In the data rows, 128 means zero.
Every row has a hidden score from 0 to 30. What is each row's score? 15 is about the middle. The score is a weighted sum of the row's numbers plus the product of two more (or one squared), each taken from its middle value.
[103 112 134 116 103 167 139 117 118 162 145 128 116 111 138  73 116] 21
[ 97 134 115 112 156  38 113 201 159 116 202 119 150 118 115 168  74] 16
[120 136 151 150 110 148 144 188 119 140 150 148 130  75 141  86 132] 17
[145 120 125 100 139 125 128 106 140 146 139 134 126 173 134 127 118] 14
[167 151 146 124 124 161 164 100 152 130 131 151 110 143 139 117 120] 14
[144  99 123 101 150 120 113  84 133 131 117 118 138 163 130 122 122] 16
[ 82 132  95 119  99 152 115 167  85 109 146 137 155  53 121  53 150] 6
[132 148 149 130 142 139 139  99 158 109 125 134 137 127 173  90 106] 17
[122 131  99 110 143 125 109  81 119 152 104  97 127 159 127 127 139] 10
[ 97 136 137 156 131  67 130 183 170  81 198 116 160 106 143 182  65] 19
[121 102 164 126 111 163 175  82 122 134 169 127 134  96 166  56 105] 19
[ 79 144 100 134  88 150 113 149  95  99 150 133 147  29 128  39 151] 11
[ 93 124 143 179 151 104 162 124 149  37 129 115 168 111 169 187  79] 16
[121  89  25  64  70  95  76 146  87 137  78 125 128 137  56 132 214] 5
[125 101  26  59  77 103  82 155  74 130  68 143 132 137  49 136 222] 3
[132 147 128 123 145 137  92 104 128 133 127 129 133 133 137 112 119] 18
[124  90  52  91  61 118  99 146  92 106  98 134 129  88  91 118 213] 11
[137 167 147 151 143 135 147 157 163  86 118 150 115 132 162 141 123] 7
[113 141 148 140 133 142 110 155 122 130 141 122 108 126 128 134 117] 26
[131 116 105  87 165 119 125 110 118 165 106 130 120 178 110 128 149] 11
[143 154 124 149 153 140 155 102 169  84 108 125 123 149 160 102 127] 7
[100 124 110 109 159  27 115 202 163 115 207 123 146 132 125 188  74] 15
[110 149 133 123  86 176 158 112 137 144 141 131 119 119 140  85 111] 13
[145 114 160 142 155 126 124 108 131 125 129 126 136 157 113 140 127] 12
[ 90 129  93  96 102 126 105 172  80 140 148 140 129  87  86  53 166] 9
[109 158 104 133 123 154 113  69 126 118  94 110 139 124 157 111 135] 15
[126  78  60 116  68 110 125 134 109  89 125 130 117  60 124 119 220] 10
[ 96 127 131 155 126  73 134 185 170  80 196 112 153  98 152 181  72] 20
[143  83 122  74 143 101  89 113 100 180 143 114 116 153 117 120 148] 16
[129  92  43  78  71 103  99 154  87 114  88 136 134 103  85 127 217] 7
[161 110 146 112 153 111 128 133 146 112 128 143 131 159 107 163 146] 7
[151 120 153 118 142 144 142  92 129 137 108 141 122 135 124 112 125] 13
[167 127 104 132 147 104 139 116 136 151 107 128 117 160  93 148 165] 3
[ 99 135 142 133 139 154 136  93 145 109 143 123 135 110 187  83 103] 22
[136 119 152 168 148 130 147 109 151 108 126 117 132 144 129 125 125] 12
[119 134 136 149 134 151 143  65 149 126 103 114 142 105 186 117 127] 21
[125 127 131 123 112 135 116 194 112 175 152 133 108 119 111 100 140] 17
[115  85  48  93  65 116 101 133  96 104  87 127 123  93 101 121 212] 10
[153 186 155 115 100 149 152 157 136 123 110 162 113 133 165 148 110] 10
[114 116 112  81 150  93  96 133 113 165 118 132 135 172 110 122 119] 13
[159  80 141 121 142  94 117 142 141 126 145 133 132 156  98 149 132] 14
[171 134 147 119 147 103 132 132 144 146 149 152 130 157 132 131 124] 12
[142 111 121  83 123 123 106 123 115 170 161 137 125 135 122 109 146] 16
[102 119 120 115 152  34 113 204 157 114 207 124 147 118 132 177  71] 15
[140 140 168 152 146 147 137 140 131 150 108 124 106 134 111 131 129] 13
[ 85 135 109 117 134  48 112 192 175 108 202 124 148 116 131 169  77] 20
[153  93 145  78 146 119 122 105 117 152 116 133 125 156 128 137 143] 11
[116 138 112 127 128 126 122  59 136 122 108  99 139 125 172 109 128] 22
[ 84 143 127 134 129 146 139 135 132  99 151 123 152  97 178  80 102] 16
[145 144 205 188  88 213 185  96 127 132 159 139  92  70 149 120 117] 25
[152 145 101 149 115 133 129 118 127 127 110 140 126 108 120 150 172] 12
[116 136 145 135 121 178 137  70 144 110 132 125 129  95 176  88 114] 23
[119  86  33  81  70 108  96 148  85 120  98 132 129 115  74 122 221] 5
[131 181 139 159  64 174 162 123 131  94  78 137 155 101 151 180  84] 23
[134 115 172 133 150 144 112 141  79 179 100 127  98 150  57 159 145] 23
[160 185 145 111  95 147 153 147 146 125 108 154  96 144 148 149 125] 8
[ 52 132 111 150 165 103 156 149 124  73 108 109 186 136 168 178  87] 15
[161 128 112 117 118 134 148 130 149 137 122 125 101 171 119 140 131] 8
[116  93  93  66 152  79  99 147  99 180 119 110 145 183  75  97 126] 2
[146 134 170 182 108 179 156  77 135 129 129 121 119 106 164 147 121] 24
[139 136 168 180 139 155 140 119 136 121 127 121 121 101 129 124 120] 18
[139 183 110 189  89 151 122 104 136  98 145 142 167  46 189 120 148] 29
[ 89 175 106 133 111 136 116 170 117 110 121 154 142  86 121  81 140] 20
[ 94 109  99  93 123 105 100 166  86 149 139 132 142 103  85  74 157] 10
[149 109 154 129 129 124 140 142 136 109 141 127 132 135 136 146 127] 14
[131  87 122  97 149 113 112  92 126 129 139 130 159 142 156 116 117] 23
[135 115 170 180 130 162 154  90 137 111 108 110 139 106 138 138 139] 20
[146 170 145 143 112 142 144 150 137 119 137 147  95 129 146 150 117] 19
[144 134 148 125 170 111  86 145 133 152 109 127 115 176  79 149 127] 15
[102 113 143 122 117 149 141 120 119 127 139 117 129 100 143  66 120] 15
[164 129 133 153 155 115 146 126 158 116 134 141 130 145 156 125 128] 9
[164 128 147 151 149 114 149 136 152 113 147 145 128 140 150 122 129] 10
[122 141 162 136 118 140 148 164 128 100 146 156 120 119 176 147 108] 20
[109  92  74 123  43 149 126 117 114  82 117 140 126  47 139 101 205] 20
[144 134 152 153 163 147 130 110 141 117 118 125 123 145 115 132 121] 14
[123 127 178 176 151 168 127 103 135  96 144 125 136 104 164 126 116] 22
[140 100 114 104 126 116 126 153 132 167 127 132 118 178 102 137 125] 12
[137 111 142  84 155  95  94 127 109 154 138 129 140 154 133 112 111] 17
[138 121 160 176 136 145 135  88 139 118 134  95 120 119 151 149 124] 19
[161 156 159 153  96 201 198 104 155 128 134 141  96 116 158 114 127] 15
[121 145 164 139 144 158 141  97 149 115 141 133 138 112 191  81 107] 21
[135 132 164 182 147 147 145 111 152  89 142 119 139 118 155 119 112] 14
[110  99 143 105 125 118 111 120  91 167 150 118 122 119 115  83 127] 15
[131 170 138 131 129 138 114 155 142 124 110 134 128 151 137 130 106] 14
[137 133 151 143 114 160 163 149 131 116 108 141 127 128 129 110 133] 10
[113 130 138 141 107 151 140 161 139 151 135 133 101 127 123  90 140] 18
[ 95 131 113 108 133 108 106 157 121 148 138 124 127 123 122  91 131] 16
[136 103 168 156 136 136 122  99 112 134 144 111 120 131 116 158 116] 17
[ 98 161 126 118  94 166 144 130 143 149 130 138 119 123 162  75 111] 21
[141 144 143 137 134 136 127 134 139 147 147 122  97 135 139 144 120] 21
[142  93 128  94 143  96  91 115 117 143 151 120 135 123 125 113 145] 19
[120 150 171 188 142 171 152 100 155  69 134 119 136  92 179 117 100] 19
[102 141 133 126 112 144 130 124 136 124 142 122 138 101 154  88  98] 19
[149 136  67 135 132 101  93 106 118 149 111 116 130 147 105 164 163] 12
[140  91 140 118 149 116  86 141 123 131 171 127 131 118 115 128 142] 19
[125  83 124 107 115 118 119 161  82 159 143 122 121 119  76  96 152] 6
[155 126 164 127 116 148 154 122 104 160 106 140 111 155 102 153 133] 12
[121  78  40  88  66  99 102 141  95 114 100 126 119 107  84 131 216] 8
[143 121 147 115 124 155 157  84 139 141 139 132 122 132 155 114 114] 19
[ 96 178 143 218  78 189 200 122 151  55  93 112 144  68 196 172  75] 22
[146 106 184 155 160 141 123 121 121 111 129 137 147 117 143 142 128] 19
[172 143 119 137 100 128 122 129  94 154 146 145 111  96 115 149 155] 17
[144 149 147 150 149 149 132 124 148 102 104 135 116 139 141 139 123] 13
[137 134 137 143 124 157 129  96 119 160 114 106 103 160  96 160 129] 12
[127 116 143 164 160 118 122 106 129 128 116  86 126 142 105 170 122] 12
[136  88 129  74 147  99 103 105  89 177 120 119 135 176  95 106 130] 11
[143  81 186 139 133 143 116 133 131 131 199 140 117  76 155 120 132] 27
[141 127 170 147 168 129 120 141 121 155 122 128 119 150 106 139 126] 15
[133 135 153 139 130  63 123 159 192  72 207 135 153  77 166 156  57] 23
[100 158 148 205 100 161 173 128 163  47  91 109 150  80 153 175  94] 18
[141 137 141 154 108 180 155 108 114 160 141 128  92 134 121 134 127] 19
[134 182 166 181 110 176 157 136 158  68 134 145 119  85 195 117 105] 20
[150 124 125 135 134 116 151 142 150 143 117 131 108 161 112 127 130] 5
[151 108 150 124 130 130 134 133 135 126 150 130 116 133 141 147 132] 16
[141 116 156 140 135 130 128 126 123 143 148 125 123 148 111 139 117] 12
[109 126 164 155 160 146 117 139 128 142 136 117 114 134 129 125 119] 27
[128  91 112  71 159  89 108 100 105 185 105 117 124 195  88 109 139] 7
[151 108 154 156 118 142 151 129 157  97 153 136 139 120 142 114 106] 19
[125 132 131 161 163 128 104 107 118 137 110  95 116 142  90 165 136] 17
[159 115 143  91 144 128 105 131 122 179 143 133 103 153 114 144 126] 18
[ 85 149 145 134 109 169 143 128 128 116 143 121 136  87 174  73 103] 18
[107 167 124 199 100 160 182 122 146  67  74 113 136 101 148 192  98] 15
[111 106 138 114 118 139 133 131 109 156 163 128 135 101 134  63 120] 15
[125 134 113 131 120 163 124  66 121 143 106 110 107 123 138 132 137] 21
[138 119 133 106 122 140 138  89 136 138 131 133 131 147 140 110 113] 17
[121 152 149 194 150 157 137  96 148  98 129 104 129 106 155 132 117] 17
[123 101  49 103  55 127 116 139 101 100  92 139 126  78 102 115 219] 10
[137  76 147 118 158 106  93 169 114 148 186 142 128 114 113 141 149] 23
[112 138 133 114 148 142 136 100 134 128 130 140 136 141 180  89 112] 18
[132 132  92 140 111  97 139 133 133  79  59 109 140 170 108 216 101] 9
[125  86  44  81  74  96  96 136  91 126  92 128 120 124  72 136 211] 7
[138 112 142 128 174 101  92 141 133 165 136 113 112 181  77 143 129] 15
[ 99 140 111 145 143 142 105  89 122 135 124  93 134 116 146 122 129] 17
[ 92 131 124 142 141  60 136 191 169  90 208 129 152 100 154 169  75] 19
[ 95 126 113 119  94 162 123 163  74 107 146 142 138  57 111  53 147] 4
[131 138 126 127 159 130 132 101 151 131 123 123 121 163 143 109 124] 13
[115 126 124 105 133 146 124  89 124 152 127 113 126 146 142  78 106] 12
[127 142 167 196 129 171 147  99 140  99 131 111 126  88 150 139 119] 19
[135 149 162 174 165 144 152 125 148 120 104 127 102 137 112 117 138] 11
[132 124 130 146 119 146 153 132 156 100 125 130 142 135 142 110 116] 12
[107 144 133 142 117 150 100  90 105 121 124 105 127  95 148 122 121] 19
